Each run below is a few steps of one of 8 hidden systems, one row a step.
J794, path 1, 8 rows:
[[  4  14   5  16   8 -34  17  -4  -2  -4  14   1  -8 -13  14 -11   3  -7]
 [  2   0  12  -6  13  -9 -10  16  18   0  28  -9  28   1  -8   6   2   5]
 [ -8 -10   2 -16 -17  25 -14  -9   9   0 -12  11  13  11 -12  11  12 -12]
 [ -6  -2 -10  22  -1  22  25  -7  -7  -3 -23  11 -21  -7   0   4  -5 -11]
 [  0   7   9  13  15 -16   3   4 -13  -2  12   5  -2 -22  15  -3 -21  21]
 [  8   7   2 -20   7 -20 -17   2   9  -3  23  11  26  18  10  -3  10   0]
 [-12   3 -14  -3  -2  19  -1   6   8  -1  -5   1   6  11 -31   7  28 -21]
 [ -5  -8   4  25 -11  16  11 -14  -4   9 -24  -4 -13 -35  -8  10  -3  -5]]
J495, path 2, 8 rows:
[[ -9   9  15  22  -5 -10  30  -4   5  -8   2   8 -21 -13   0  -7   5 -13]
 [ 10   7 -24  10  30  -8   5  16 -15   6   8 -14  -1  -6  -1   5 -12   9]
 [ 11  -6  -6 -30  -4  -2 -22  -8  -8   0  -3   5   2  22  14  -3  -9   6]
 [-11  -2  15  -9 -24   2  -3   0  17  -1  -1  -4  -7   8 -22  -6  25 -11]
 [-11   6   7  26   8   4  -1   6   4   4   5   2  17 -33 -11  11   2   6]
 [ 14  -3  -2   3  19  -5  13  -6  -2  -6   5  16   7   4  32   5 -20  -3]
 [  6   0 -18 -17  -1   8   8   4  -7  -4  -7  -8 -24  32  -7  -7   4 -13]
 [ -9   5  -2   1 -20   2 -27  -1  -9  12 -11 -10  -3 -17 -24  -7  14  17]]
J546, path 3 (8 x 18):
[[  9  13 -17   1  22 -14   8  -5 -20  -6   1  21  -4   8  21  -2 -11  -5]
 [ 13   4  -8  -8 -11 -19 -17  -1   9   4  10   3   8  13  18 -17  12  15]
 [-10   3   6  -4 -12   6 -19  13   9   7   8 -13   4  -3 -27  -4  14  14]
 [-10  -2   4   7   0   4   9  -7  -6   4 -11  -7  -8 -20 -22  16   5 -22]
 [  2   2   5   6   2   1  24 -12   0 -11  -5  21 -13   9  19  -1  -4 -17]
 [  3   6 -14 -10   7   6 -10   6  -1  -7   7  18  14  26  14  -7   0  12]
 [ -1   5 -15   5  -4  -2 -27   5  -7  14  -3 -10   9 -14 -10  -4   7  22]
 [ -5   2  14   5 -10 -14  10  -4  -6   3  -4 -20 -25 -18 -15  -2   1  -8]]
J187, path 4 (8 x 18):
[[ -2  13 -10  19  19   0  22 -12  -8 -12  -1  40  12  -1  23   9   1 -20]
 [ 20  11 -41  -1  27 -14   8  16  -3   5  11 -12   3  24   7  -7   8  -3]
 [ -7   7  -6 -11 -10   3 -30  19  10   6  10 -13  15  11 -27 -10  23  20]
 [-15   3  25  -4 -35  -9 -17 -24   2   0 -11  15  -6 -18  -9  -8  20  -7]
 [  1   3  10  26   5 -14  36 -12  13  -7   1  12  -6 -15  14   5   6 -27]
 [ 16   0 -18  -6  33  -2  12  15  13  -4  20   0  23  29  11  11  -4 -13]
 [  2  -2 -26 -20 -14  21 -30   7   2   6 -11  -1   8  28 -12  -6  19  12]
 [-23  16   6  17 -26  -2 -16 -16 -10   4 -16  21  -7 -30 -14 -12  24  10]]
J332, path 5 (8 x 18):
[[ 10  -5 -10  11  17   2 -12  -5  -5   7  -2  10  29 -21  19  16 -16  11]
 [  7   7   0 -14 -16 -22  -8  -7  -2  -5   4  10 -13  20  19 -23   9   7]
 [ -9   6   2   0  13  -3  11  24   4  -2  16 -24 -10   4 -32   1   4  -5]
 [ -4  -7   1  11  -6  16 -18 -10   4   8 -11   9  26 -25  -5  19   4   1]
 [  4  -2   6  -5 -14   1  12 -16   2 -10 -10  20 -17  19  21 -13   0  -7]
 [  5   1 -10  -3  32  -1  16  20  -5  -2  13 -16  -3   9  -8   9 -13  -8]
 [  5   2 -15   5  -2  -2 -27  -4  -4  13  -3   2  25 -18   1   3   8  20]
 [-11   9  17  -3 -22  -8   7  -9   3 -11  -1  12 -23   8   2 -21  13  -1]]
J495, path 6 (8 x 18):
[[ 22  -8  -1   1  -6  -6   8 -12  18  -5   5  21  12  22  50  -9  -6  10]
 [-16  -1   8 -15  -2  17  20  13  -8 -11  -3 -14 -35  22 -32  -3  -4 -17]
 [  8  -2 -20  15  -7  -3 -26  -6  -8  25 -16 -17  11 -37  -9   8  10  16]
 [  0   1  30  -1  -4 -10   3   0  17 -15  21  25   8  12  35 -15 -13  19]
 [  1  -9   3 -11  19   4  28   6   0  -5   4 -21 -16  11 -22  20  -6 -38]
 [  9  -7 -39  13  -5  24 -24  -1  -8  17 -25  -3  12  -6  -1   5   6  23]
 [-13   4  39  -7 -26 -11  -2 -14   0 -13   2  23 -16  -1  17 -22  -5  14]
 [  6   4   6   9  19 -20  28  15  14   2  18 -32  -7 -10 -21   9   7 -24]]
J794, path 7:
[[ 18  -4 -12   0  26  -3   2  12  -6  -3  13   0   9  11  26   1 -26  18]
 [-11  14  -8 -21  -5  -3 -30   7  -9  -2   8   9   7  16 -17 -12  16   9]
 [  6  -2 -18   7 -10  -4  11 -11   3  10 -18 -11 -11  -7 -15   7  26 -28]
 [  1  -9  16  26  -6   4  17   7  12   4   0 -18 -14 -25   3  -2 -13  20]
 [  7  -8  26 -27   5 -13 -10  -4  -1 -10  16   7   5  13  22  -2 -24   8]
 [  3   3 -32 -18  15  16 -11  11  -6  -4   0   7  12  35  -9   2  10  -7]
 [-12   9 -17  15 -15   7  -6  -7 -16  11 -26  -5 -18 -23 -24  -2  21  -2]
 [ 14  -5  17  21  -8 -26  23 -12  10   5   5 -13 -14 -23  25  -7  -7   2]]
J749, path 8, 8 rows:
[[ -2   9  16 -11  32 -34  16   0 -15  -2  20 -22  -5 -19 -30  25   0 -48]
 [ 13 -14  21 -37 -16 -19 -23 -13 -24  -1   0 -10 -25   8  26 -18 -35  31]
 [-13  11 -21  -2 -25  29 -17   5  22  -8  -6  41  20  43   4 -21  37  14]
 [ -7  24 -34  38  20 -11  20  -9 -14  10 -13   6   1 -38 -21  16  29 -38]
 [ -5  -5  53   4  18 -27  11  -1 -14  -9  26  -7 -10 -39  15   3 -50  20]
 [  3  -6  18 -52 -13  -7 -16  17  22 -13  30  -7   2  67   0 -21   5   8]
 [  1  12 -58  -3 -28   8 -27 -20 -23  17 -44   7 -14   4 -19  -9  47 -13]
 [-17   9  15  63   4   7  18 -21  -2   0 -12  41  16 -67  23  12  -9   7]]
J9, path 9 (8 x 18):
[[-15  22 -14  -3  27   7   9  31   6 -17  26  21  15  38 -14  -9  13  -2]
 [-15   7  -3 -20 -15   2 -44 -22 -19   5 -15  23  21 -12 -21  12  21 -13]
 [ -3   0   7  19 -43   7  21 -13  29   0 -15  11 -21   4  11 -20  28  -2]
 [ -7   3  -4  10  31  18  27  17  18 -13  16  17  25  18  -9  21   4 -27]
 [  5   0 -10 -33  -3  -5 -30 -28 -23  -3 -11  30  12  13  15   6   2 -14]
 [-23   8  10   1 -32  17   5   5   3 -11  -9  12 -34  17 -11 -31  14  16]
 [-10  14 -16  19  18   6  13  13  11  -1   6  -1  15  -8 -32  16  29 -31]
 [  8   0   7  -3  -5 -15 -12 -33   4  -2  -2  36  26  -6  35   7   7 -14]]
J332, path 10, 8 rows:
[[ 29 -15  -9   1  10 -15   2   6   8  13   9 -30   3  -4  20   4 -16  11]
 [ -1  -3   2 -20 -17   1 -33   5 -11   6  -1 -11  -8   6  -7 -16  -4  33]
 [-12   4   4   5 -15  -2   4  -7 -10   6 -14 -16 -30 -17 -28  -2  11 -12]
 [  3 -18  25  14   0   9  13 -11   9   1  -5  -4   1 -26  11  16 -23  -1]
 [ 20 -18  -1 -28  -4  -3  -8 -12  -5   0  -5  -3  -2  19  24   2 -20  -1]
 [  5   1 -26  -2   4   2  -2  19 -12   7  -5 -28 -24  12 -11 -13   0  17]
 [-17   6  12  13  -5  -3 -14  -2 -18   7  -5  -4  -5 -40 -18   2  -2  16]
 [  6 -13  32  -3 -20 -17   9 -25  13  -2  -3  -1  -8 -13  16   4  -3 -17]]
J270, path 11:
[[ -5  11 -38  23 -33  23 -10  -4  10  11 -27  12  -3   4  -9 -21  45  10]
 [-36  26  23   7   7  -7 -14 -11 -20  -9   7  36  17 -36 -26  10  11 -14]
 [ 26   9 -20   4  -3 -35  -1 -29   4   4  -2  21  15   1  41  -6  22 -19]
 [-17  22  -1  11  -9   3 -10  26  24  -6  22  21  17  18  -8 -29  29  30]
 [-12   3 -13 -26   3  18 -29 -12 -15   0 -13  25  23  10 -24  19  17 -24]
 [ -7   6 -11  41 -21   5   9 -24   2   8 -27  25  -2 -36  11  -2  21  -4]
 [-12  31  19   0  11 -41   0   0 -10 -15  31  32   6  -5  14 -19   6   1]
 [ 15   9 -37 -17  -1  -9 -23   7  12   8   7   1  24  33   2  -8  33  -1]]
J546, path 12, 8 rows:
[[ -8   2 -19   0  13  16 -11  -3 -12   5 -13   4  15 -10 -27  23  11 -22]
 [ -2   2  -3  21 -17   0  15 -19  -7   0 -21  14 -24 -13  17 -11   2   2]
 [  0  12  -4 -19  12 -10   7  13  -6 -13  16   5 -13  37   2 -16   1  -2]
 [  4   8 -18   6   3 -10 -21   0  11  12   5   6  35  -8  -4   5  25   0]
 [-14   0  17   2 -30   7 -12 -10  -6   3 -16   0 -20 -17 -14 -10   5  11]
 [ -1   3 -10  -1  13   4  27  10  -3  -7   0 -13 -21  18 -16   1   2 -23]
 [  0  15  -7  13  13 -12   5  -8   0  -5   9  30  21  -5  17   5   8 -10]
 [  0  -4  -1 -19 -25   5 -25 -11  -5   0 -11  12  -5  14   7 -16   5  17]]
J187, path 13 (8 x 18):
[[  3   1 -30  -7   5  12 -22   6 -33   9 -17  -8  -8  -2  -5  -4 -12  26]
 [ -9   4  14   8  -8 -12  -9   5 -16   7   0 -17 -20 -29 -11 -12 -10  29]
 [ -1 -10  39  -9   2 -14  13  -2   1  -6  15 -16 -13 -12  -1   7 -24  -5]
 [  8 -25   8  -8   7  22  10   1  10   0  -7  -7   2  10   5  19 -23  -9]
 [ -2  -8 -12   2   3  30 -11  -2 -14  -1 -17  16   5   1   9   6 -21  19]
 [ -3   9  -9   6   4  -5  -3  -2 -31   2  -9   1 -24 -12   1 -11 -13  16]
 [  4   1  10   3  14 -19   6  12  -5   5  15 -30 -10 -14 -11   1 -11   6]
 [  5 -18  21 -19  -5  10  -9   4  13   0   7 -16   4   7  -3   9 -16   5]]
J9, path 14, 8 rows:
[[  3  18 -13  16  25 -17  12   2  -6  -4  13  22  15  -4  14   2   1  -6]
 [ -5  -4  31 -31  -9 -12 -18 -10  -4  -9  10   9   2   6   1   0 -10  -2]
 [  3  -2 -17  -5 -16  15  -8  16  12   6  -5 -19  -8  19 -14 -14  15  15]
 [-10   5 -11  30   9  16   5   0  -5   5 -12  10  10 -29 -12  16   4  -2]
 [ 11  -4  15  -4   0 -21  19 -24   1  -6   0   9  -8  -5  24   4  -5 -28]
 [  1   1   4 -20   8   0  -1  19   6 -11  21   3   2  38   7 -13  -9  13]
 [-13   2 -15 -10  -3  17 -32   6 -19   9 -13  -5   6  -6 -33   7   8  12]
 [ -2   4  -4  31 -22  -6  14 -17   5   9 -20   1 -15 -31   4  -6  19  -6]]
J749, path 15:
[[  4  20 -35   5  10 -23  -4  16 -23  13   1 -31 -24  -6 -25 -15  17   6]
 [ -8  -5  32  11 -30  -5 -23 -13  11  11  -1   3  12 -39   1  -4   2  27]
 [ -4  -3  23  -3  -9   0  32  -5  29 -16   8  14  -7  26   3   0  14 -36]
 [ -5   3 -14 -26  18   1  -9  -8 -45  -3 -15   3 -18   4 -16  10 -14 -18]
 [ 11   2  -7   7  -1  -6 -20  -6  -1   3   4  21  20  -3  37 -12 -10  35]
 [-12  17  -7  22   1   4  21  23  23  -6  13   1  -3  15 -16 -16  29   0]
 [ -4   1   9  -7   3 -21 -12  -9 -18  10  -2 -22  -5 -31 -29  16   2 -18]
 [  8 -13  28 -11 -20  -6  -1 -17   8  -7  -1  11  -9   5  32 -11 -17  15]]
J270, path 16 (8 x 18):
[[ 11  -3   8  29  35 -13  13  17   7   7  22 -18  23 -35   9  20 -28  11]
 [ 18 -19  15 -38 -16  -5 -18  -6   2  -5   5  -3 -10  35  32 -17 -23  24]
 [-13  -5  -8   1  -5  28  23  23  11  -2  -5 -29 -29  23 -44  -2  15 -15]
 [  1 -15   3  11  30  13  -2  -8 -17   7  -8  -3  19 -43  -2  41 -33  -4]
 [ 17  -7  17  -4 -20 -25  12 -17  -3  -3  -5  -2 -33   3  42 -26 -21  17]
 [ -5  10  -1 -12  17 -10  15  39  14  -7  33 -29 -11  33 -32 -12  11  -4]
 [ 13 -28 -15  -9   9  34 -29   0   0  17 -16 -17  33  -9 -10  35 -16   3]
 [ -8 -13  33  12 -34  12  17 -28  -4  -6 -25  11 -38 -22  16  -8 -19   3]]

Which system made each of these runs?
path 17:
[[-11   5  -5  23   2  17  11  -2  29   0  -4  17  31 -12 -18  22  34 -34]
 [-23  -4  27  36  -7  26  18  -8   8  -5 -11  25   5 -36  -2  15  -7   0]]
	J794
path 18:
[[  3 -12  23 -18   0 -15  -7 -14   3   5   3 -17   5 -18 -16  23  -2 -28]
 [ 11 -13   6 -18 -15   6   4 -15  -5  -5 -13   7 -23  21  26 -10 -19   4]]
	J749
path 19, 2 rows:
[[ 15   5 -42   1  23   1 -14  -4 -21  11 -12   0  17  -4   2  15   1  -3]
 [ -4   9   2 -21 -21  -1 -18 -10  -6 -10  -2  30  -5  26  16 -22  11   9]]
	J495
path 20, 2 rows:
[[  0  23 -27   8  -3 -13 -22  10  14   6  13  15  28  12   0 -18  40  16]
 [-20   9   0 -11 -20  18 -37 -10   3   0  -9  30  27  -2 -18   3  27  -3]]
	J270
path 21 (2 x 18):
[[  1  -4 -16  -6  10  22  13   6   1  -7  -7   8  -2  26  -5   8   1 -19]
 [ -2  11 -25  19  20   8  -1   6 -12   2  -4  16  12  -7   6   3  -3   9]]
	J332
path 22, 2 rows:
[[  8   9  -1  30  14 -25  43  13  33   2  22 -25  -4  -7  -8   2  23 -29]
 [ -9 -13  33 -31  -4  -3 -14  -3 -28  -1  -1 -33 -31 -15 -29   8 -30   3]]
	J749
path 23 (2 x 18):
[[-10  -6  -2  -2 -12  22 -29  13  -5   8  -5  -8   3  -8 -13  -7  -9  43]
 [ 12  -1   0 -19 -17 -17   6 -26  -9  -4 -14  10 -23  13  19 -11   3 -22]]
	J794
path 24:
[[  2   4 -28  31   2   4   4 -15   0  16 -24  -4   9 -37 -21  22  30 -29]
 [ -6  -3  36  41 -19  -2  20  -4  27  -1   7   9  -3 -35  22 -10  -7  26]]
	J794
path 25 (2 x 18):
[[ -5   1  12   0 -10   8 -19 -10   1  -6   0  39  20   1  28 -10  -9  29]
 [ -5  22 -18  14  15  -6  24  15  12  -8  17  10   2  20 -10  -8  27 -21]]
	J749
path 26 (2 x 18):
[[-13   1  13  13  -1   8   9   6  13  -2   4  -1   8 -13 -22  10  12 -13]
 [  3 -10   4   0  -4  15   1 -15   8  -4  -9  23  17   2  16  13  -4 -11]]
	J332
path 27:
[[ 14   9  -8  14  28 -25   6   6  -3   6  16  -9  14 -15   9   8  -3  -2]
 [  4  -7  30 -16 -22 -16 -14 -19  10  -3   6   7   5  -3  17  -5  -1   2]]
	J546
path 28:
[[ 19  -6   5  -7 -20 -10  -4  -7  37  -4  12  19  22  35  47 -20   9  15]
 [-15  17 -17 -29  18  12  -2  30 -13 -12  14  -9 -14  46 -38 -10   9  -6]]
	J332
path 29 (2 x 18):
[[ 20   2  -8 -18  -9 -30   6 -19   6   0   1  -4  -7  20  15  -4  18 -32]
 [-19  12  -5   7  -7  18  -6  -4 -30  -5 -19  22 -22  -7  -6 -12  -8  16]]
	J749
path 30:
[[ -5  -5  10  13  19  19  38 -19   2 -16 -11  34   6  -1  12  29 -11 -44]
 [  5  12 -52  21   3  13  19  -1 -19   5 -29   5 -30  10   3 -12  12  -4]]
	J495
path 31:
[[-18  14  -7  48 -22  19  26  11  14   1 -11   2 -29 -12 -11 -28  21  24]
 [-17   0  45 -10  21  -8   4 -15 -20 -15  10  24   9 -26  -5  25 -28 -25]]
	J332
path 32, 2 rows:
[[  7  -2   0 -26 -10  -6 -26  14   8   1  15 -10   7  27   4 -16   2  27]
 [ -5  -2  -4  11   1   5 -11  14   9  16   4 -29  13 -24 -32  14  12   5]]
	J546
